One vector is turned by the same rotation once a tick. Each row is the vector after some number of ticks, and that number follows the row.
The counts run from 0 to 763.
[20,-1,13,19,-47,-26,10,-35,-13,-20,46,20,-1,-31,-14,-25,0,23,17,-18,-12,17,-20,-19,-18,8,-30,-16,5,-21,-25,-4,62,-4,-12,24,6,-59,10,-33,5,8,-12,-18,-17,-15,-7,16,-12,4,-42,16,23,-13]
714
[-19,49,29,5,-47,-9,-37,2,-2,-34,16,-22,-13,1,-14,1,26,-19,30,-39,0,-37,-7,-20,-48,-14,6,-18,6,-2,-16,3,13,1,-32,-17,6,-17,17,-27,16,17,-3,-11,38,-32,-3,21,-24,-24,-63,-9,-13,11]
131
[18,30,12,-24,-15,21,-28,-26,-16,-2,81,14,-8,-11,-5,-33,24,5,30,-51,-16,-12,-30,-16,-25,-2,-21,-23,-8,-19,-3,0,24,-22,14,-3,23,-24,-26,-27,6,15,-12,-15,1,-23,-20,8,6,-4,7,-11,18,-12]
756
[-1,-16,0,26,20,-22,19,30,-27,29,9,25,25,-18,-12,-50,1,34,46,-11,-3,-23,-4,-18,22,-4,-45,-13,10,-22,-25,-13,26,-3,-25,9,12,-7,1,3,-2,24,19,-40,-6,17,-7,-5,3,39,52,-35,11,-3]
186
[-37,6,23,9,-20,-11,-48,49,1,-8,-3,-10,24,37,44,-45,20,-15,43,-25,-9,-12,13,-8,-11,-27,-19,-10,-19,-12,-13,-20,26,-43,-14,-27,29,15,1,-37,-17,16,11,15,0,18,14,-11,-26,-7,43,-22,22,3]
211
[7,12,-16,12,-18,-4,13,0,-47,3,13,24,16,-9,2,27,-10,-25,-2,-45,-23,-5,5,-40,-11,38,-35,-16,19,-49,-38,-7,47,-29,-38,2,33,24,13,-6,4,32,40,9,-5,-9,12,-11,23,-17,1,22,2,25]
81
[-18,17,51,-2,-27,-24,-2,15,-24,-26,7,-16,5,17,-23,-28,29,-9,66,-1,-1,4,-12,-19,-35,-32,-10,3,-5,3,0,-19,28,5,-6,-19,9,-13,3,-15,14,19,-19,-34,23,-26,-22,2,-51,10,-39,-14,3,-20]
568
[11,-16,-45,-14,13,13,9,-23,8,8,25,29,10,-40,-43,12,23,17,6,-49,-24,-28,-26,5,3,36,-18,-7,16,-45,-23,11,27,-1,-12,7,20,-18,1,-17,12,28,11,-30,0,-22,-50,15,-9,-29,-32,37,-10,7]
704
[-15,29,23,30,-14,9,4,-10,-29,-12,7,-1,13,27,-20,-3,5,0,38,-35,12,26,-40,-30,-34,-5,-7,-13,-35,-21,14,43,18,-39,5,20,41,-2,13,-16,41,12,-6,-7,50,-19,10,21,-30,-3,-18,-24,-8,-19]
489
[3,29,-21,-4,-21,27,-28,4,0,-2,48,-7,-7,-31,1,-30,26,-3,-11,-45,-11,-53,9,-31,-13,29,-24,-24,16,-29,-31,-1,13,4,-52,-19,-6,-28,-22,-50,-2,35,6,17,11,-26,-2,-2,21,-4,11,-13,12,26]
361
[-21,0,-13,13,-2,-13,-3,-8,-30,-17,12,37,-24,-32,-15,0,-25,32,38,-31,-40,-10,-13,6,-13,-6,-23,-9,6,-36,-31,-31,48,-31,-10,17,35,-9,-1,34,-4,3,25,-33,-37,-14,-5,19,9,-25,1,-12,2,-19]
510
[-12,1,2,15,-46,-4,7,6,23,-6,57,-7,-23,-24,-2,-24,24,-2,-10,-28,17,-53,-1,-9,31,11,-8,-22,6,-3,-45,-34,17,-24,-33,9,5,-33,22,-43,-19,46,-18,-1,-15,-4,-4,-27,-22,-18,-35,-19,17,-4]
721
[-39,-7,-15,22,-2,13,-67,1,8,-13,9,10,29,2,15,-37,-1,6,3,-62,14,-22,16,-18,-29,2,20,-26,-19,-15,-13,18,12,-44,-25,3,9,-18,11,-27,-5,8,15,22,19,-2,9,40,-3,-46,-10,-11,2,-9]
674
[-36,2,-13,27,8,-27,40,23,-17,21,-12,-3,21,7,6,-3,3,-7,53,-34,-2,-19,10,4,36,25,-31,7,35,-26,-7,-42,13,-11,10,-8,29,11,20,11,-13,50,17,-18,-13,22,-24,-27,-47,-19,38,13,-6,-17]
29
[8,-16,-1,-9,0,2,-4,-4,0,-32,37,14,28,-39,7,-58,-20,24,28,0,-47,26,11,-17,-24,30,-3,-25,-1,-12,7,-19,30,-17,-9,-9,-9,-64,-30,-13,12,-2,-9,-18,-7,0,-32,38,-17,-2,11,30,9,-29]
198
[9,15,-20,31,-12,-43,3,20,-17,0,26,8,26,-12,19,-20,-13,31,30,-31,-38,-13,28,-27,25,9,-54,-4,28,-32,-26,-14,42,-11,-42,7,8,-30,8,-34,-18,18,22,2,-30,32,-4,-17,-16,3,33,16,18,20]
3
[-4,-38,6,13,-25,-6,-33,6,67,2,32,-24,3,-10,22,-74,40,-16,21,-35,29,-7,-10,-29,15,1,7,-19,-25,0,-10,-29,15,-15,12,8,11,-27,-1,-30,4,13,-24,21,26,31,-19,9,-34,-10,4,9,19,-22]
408
[-19,33,-10,-11,25,-3,-3,28,-32,1,-8,0,36,-28,-13,-32,38,-3,53,-5,-39,-40,22,-2,-36,20,-9,4,29,-19,-8,-16,3,1,-18,-31,2,-7,-14,1,15,24,15,-35,16,-35,-58,9,-15,-6,9,-1,-33,-13]
386
[-18,22,-3,47,-25,-19,-4,-6,-19,41,27,-8,-24,18,9,-5,24,-26,10,-53,9,-13,-15,-38,14,21,-23,7,3,0,-35,-25,22,-27,-2,20,55,26,24,-2,6,34,14,32,10,27,12,-45,-26,-1,-1,4,4,-22]
55
[-13,17,-6,36,-35,-17,28,2,-4,2,4,-23,21,39,0,14,1,-18,14,-58,24,22,-33,-36,5,8,-17,-10,-22,-17,26,29,5,-29,1,28,38,1,20,-17,25,39,2,19,46,-5,16,3,-53,-8,-24,-1,4,-8]
488
[10,-22,-14,58,0,-31,16,2,12,19,-18,9,-4,-8,2,-47,-8,2,23,-55,-1,-4,23,-16,16,45,-17,-8,46,-30,1,-34,9,-23,10,25,19,-34,10,9,4,25,25,3,5,37,-2,-11,-16,2,14,59,7,0]
232
[-7,6,-8,27,-26,34,25,-7,33,30,31,-5,21,-9,18,-10,45,-39,-24,-37,17,-35,-19,-40,24,49,-4,-12,-6,-7,-36,5,7,-30,-21,13,1,4,15,-51,12,38,-3,15,18,20,-21,-7,-30,-12,15,-6,3,-16]
450
[-27,-54,-28,22,12,-16,-1,44,-2,24,-53,-4,44,15,13,-56,13,-16,32,-3,-4,-12,7,-23,-4,-1,-19,-15,-22,-24,-14,-22,9,-40,3,15,35,11,0,29,24,13,27,21,32,11,-6,14,-28,3,34,-14,-4,-18]
420
[-14,33,50,-18,-26,-9,-20,28,-13,-20,-5,-28,8,8,-14,-32,49,-20,35,-15,16,-50,-1,-3,-39,-9,11,-10,20,-1,-15,-19,2,15,-23,-28,4,-2,-13,-29,7,29,-8,-28,35,-25,-15,-1,-33,1,-25,-20,-1,12]
569
[-7,-12,-20,30,-30,-12,74,0,-5,9,-28,-1,14,-5,-32,21,-3,-10,20,-42,-27,20,-28,-11,1,29,-24,-3,16,-45,18,2,25,2,-2,33,33,4,33,28,27,25,23,-14,29,-27,-10,2,-30,-1,-32,28,-6,-3]
697
[-7,-1,11,24,-9,-7,-29,-31,-37,-3,34,-16,17,27,5,-6,-3,-11,29,-42,-9,42,-29,-27,-33,4,-32,-12,-43,-7,10,24,37,-33,20,18,42,-18,-2,-12,36,11,6,27,41,-12,-16,23,-24,-9,-24,2,1,-42]
51
[20,-22,-15,17,-32,-23,62,26,18,-2,-32,-12,8,-15,-30,19,-17,-15,34,-33,-11,11,-19,-25,17,17,-17,-16,26,-46,-4,-36,36,29,-24,21,11,-4,30,20,17,28,9,-10,22,-27,-2,-3,-1,16,-18,29,4,19]
347
[-49,5,-3,2,-17,-36,-18,16,-16,-13,-4,-14,-10,2,-43,-15,29,10,35,-14,3,-27,-17,4,-10,-26,-26,12,-15,12,-33,-24,18,-31,-18,21,49,-13,6,14,24,9,-1,-9,1,-21,-16,0,-43,6,-45,-49,10,-26]
333
[4,13,-11,4,-13,-43,-24,15,-46,-15,32,-6,9,-15,-21,-7,-9,24,30,-8,-6,-11,3,-48,-8,-14,-49,14,8,11,-46,-14,49,20,-52,-12,6,-44,3,-20,20,4,-2,-8,17,-21,-29,-1,-5,7,-46,-19,-8,2]
359
[14,-1,9,7,-49,-23,11,3,-1,-16,55,0,-6,-15,-16,-35,-17,27,36,-14,-13,32,-25,-41,-2,-11,-40,-21,-13,2,-9,2,44,1,-18,16,17,-54,-14,-19,18,7,-23,-17,-17,-7,9,7,-13,34,-13,-10,33,-21]
364
[-9,15,-8,-10,-7,8,11,46,-2,25,23,-20,14,15,1,-6,32,-32,47,-44,15,-32,-16,-19,37,-15,-30,-16,-1,-31,3,-10,10,-7,-14,-11,33,30,-11,-6,7,54,-6,22,17,-13,-6,-31,-11,-5,28,-34,-7,-8]
571
[-20,0,7,-1,-26,-15,-23,-21,1,-5,57,6,-7,-28,-11,-46,38,23,-13,-22,12,-43,-6,11,-6,0,-19,-7,-10,-3,-53,-12,21,-27,-26,5,14,-39,2,-39,0,29,2,-23,-33,-13,-13,-4,-10,-16,-29,-40,26,-11]
720
[-5,17,-19,16,0,-24,30,32,-70,-17,20,-17,19,-6,8,8,-35,7,23,-10,-14,14,23,-45,-13,24,-29,-9,16,-23,3,-18,25,-16,-48,-5,26,-29,-8,14,43,45,10,23,26,-32,-3,-13,18,0,-30,-16,-15,1]
551
[-10,7,26,47,-43,-12,58,24,28,3,-15,-16,20,-1,19,-38,27,-24,23,-13,0,5,10,-22,11,29,20,-14,32,-20,21,-36,-17,-24,-5,8,5,-11,22,-18,4,52,-5,-3,28,20,5,-14,-55,29,5,16,-1,-4]
23
[7,-17,-42,41,18,-34,21,-8,-13,14,-3,-21,9,-8,-17,-19,-17,17,20,-42,-9,24,13,-37,15,54,-29,13,27,-24,13,-14,15,-26,5,26,32,-24,4,13,34,22,10,4,28,17,-30,5,-33,0,-5,61,-9,-35]
233
[-18,-3,50,27,-4,-17,-16,5,-29,1,-4,3,22,22,-7,-32,20,-12,77,-12,-3,12,-29,-15,-26,-31,-23,10,-15,6,0,3,25,-3,19,-5,21,-11,10,0,2,9,3,-24,32,-1,-38,3,-59,14,-3,-12,2,-34]
218
[-5,38,-17,8,-14,-7,-40,-6,-22,-22,18,-10,-3,-16,-27,-17,8,6,8,-42,-3,3,-5,-26,-65,11,3,-6,-6,-15,-6,26,-2,-40,-16,26,31,-38,-14,-13,52,5,9,6,39,-40,-4,31,-9,-17,-57,-17,-6,-9]
323
[-2,-10,7,-4,-24,5,-5,-23,-4,-21,44,14,43,-26,16,-43,1,11,6,4,-16,33,8,-42,-27,26,-16,-23,-18,1,-31,18,20,-35,3,19,-3,-41,-24,-20,13,-7,-10,-21,-4,15,-22,53,-29,-11,1,22,17,-33]
636
[-34,-23,5,18,33,40,8,-11,-40,1,2,35,42,-19,-8,-23,-15,-4,55,13,-9,-17,-14,-15,-34,25,14,-20,-22,-9,-33,-7,21,-24,-28,-13,-4,-4,1,19,13,20,24,-29,27,-11,-40,57,-6,-18,-14,-26,-33,-32]
464
[-44,20,-9,13,-12,11,-43,-8,-9,-6,13,-19,0,-12,25,-8,33,-40,-20,-26,-25,-37,4,-31,-27,29,5,17,-1,15,-53,-18,15,-34,-23,-16,27,12,5,-35,2,16,17,27,9,-1,-35,-5,-25,-32,-35,0,-22,-16]
246
[-4,10,18,2,-28,28,10,5,53,5,5,-20,13,-9,14,-41,58,-35,14,-42,-16,-6,-9,-12,-18,25,13,-22,11,-26,18,-5,-8,-17,16,3,3,-2,-2,-47,2,39,-1,-6,30,-1,-14,2,-57,1,16,38,11,-17]
215
[6,-14,0,8,7,-44,-26,-17,-24,-26,5,-2,23,-2,-14,-15,-4,12,32,-31,-11,42,11,-2,-1,8,-27,18,25,-16,-3,0,44,-9,22,5,19,-51,-1,-9,5,3,-6,-29,-4,3,-38,20,-48,-28,-36,71,1,-9]
41
